0: [0.2 1.8 -1.2 -1.0 -1.1 -1.2 -1.3 1.6]
1: [1.7 0.5 0.4 -0.1 0.7 -1.6 -0.5 -1.4]
2: [0.2 0.8 -0.3 0.7 1.0 -0.1 -0.9 0.2]
3: [-0.2 -1.2 0.0 0.1 0.0 1.2 1.1 0.0]
4: [-0.1 -1.1 0.1 0.4 0.2 1.0 0.6 0.0]
5: [0.4 0.4 -1.1 0.8 -1.1 -0.8 0.6 0.1]
6: [0.2 -1.7 1.2 0.4 0.4 0.2 0.6 -1.0]
7: [0.0 0.0 0.8 0.0 1.3 0.1 1.0 1.2]
8: [1.0 0.5 0.4 2.0 1.4 -1.2 1.0 -3.1]
9: [0.6 0.6 0.0 -1.1 0.0 -0.7 0.3 0.5]
10: [0.4 1.0 -1.5 0.2 -0.8 -1.9 -0.1 -0.2]
11: [0.0 1.6 -0.1 -2.4 -0.8 1.1 -1.2 0.3]
12: [-0.5 -0.3 -0.6 1.9 -0.2 0.6 1.4 -0.7]
13: [-0.4 -1.0 -0.1 0.1 0.3 1.2 1.2 -0.3]
14: [-0.3 0.0 1.3 0.0 1.4 -0.1 1.0 1.5]
15: [0.3 0.3 0.9 0.8 1.5 -0.8 -0.7 1.0]
16: [0.9 -1.1 -0.3 -2.4 -3.2 0.5 -0.9 -1.6]
17: [-0.1 0.5 -1.7 -1.3 -1.3 -0.6 -1.4 0.8]

[-0.2 -0.6 1.1 -0.7 0.5 0.0 -0.1 -1.1] 6 4 13 3 9
[-0.4 -0.6 -0.2 1.7 0.1 0.7 1.2 -0.9] 12 13 4 3 6
[-0.4 1.5 0.0 -2.2 -0.7 1.1 -1.4 0.3] 11 17 9 0 2
[-0.5 0.4 -1.3 -1.0 -1.6 -0.1 -1.4 1.0] 17 0 11 9 5
[0.3 -0.4 0.4 0.6 0.4 -0.4 0.0 -1.1] 6 4 2 1 13
[1.2 2.9 -2.1 1.1 -0.1 -1.9 -2.1 -1.3] 10 2 1 0 5
[-0.3 0.8 -1.1 -0.2 0.2 0.5 -0.3 -0.8] 2 9 5 4 13
[0.4 1.1 -1.8 0.2 -0.7 -1.8 -0.7 -0.4] 10 5 17 0 9
[-0.3 1.1 -1.0 0.2 0.0 0.5 -0.8 -0.6] 2 5 9 10 17
[-0.1 -1.6 1.0 1.1 0.1 -0.8 1.6 -0.9] 6 4 12 13 3
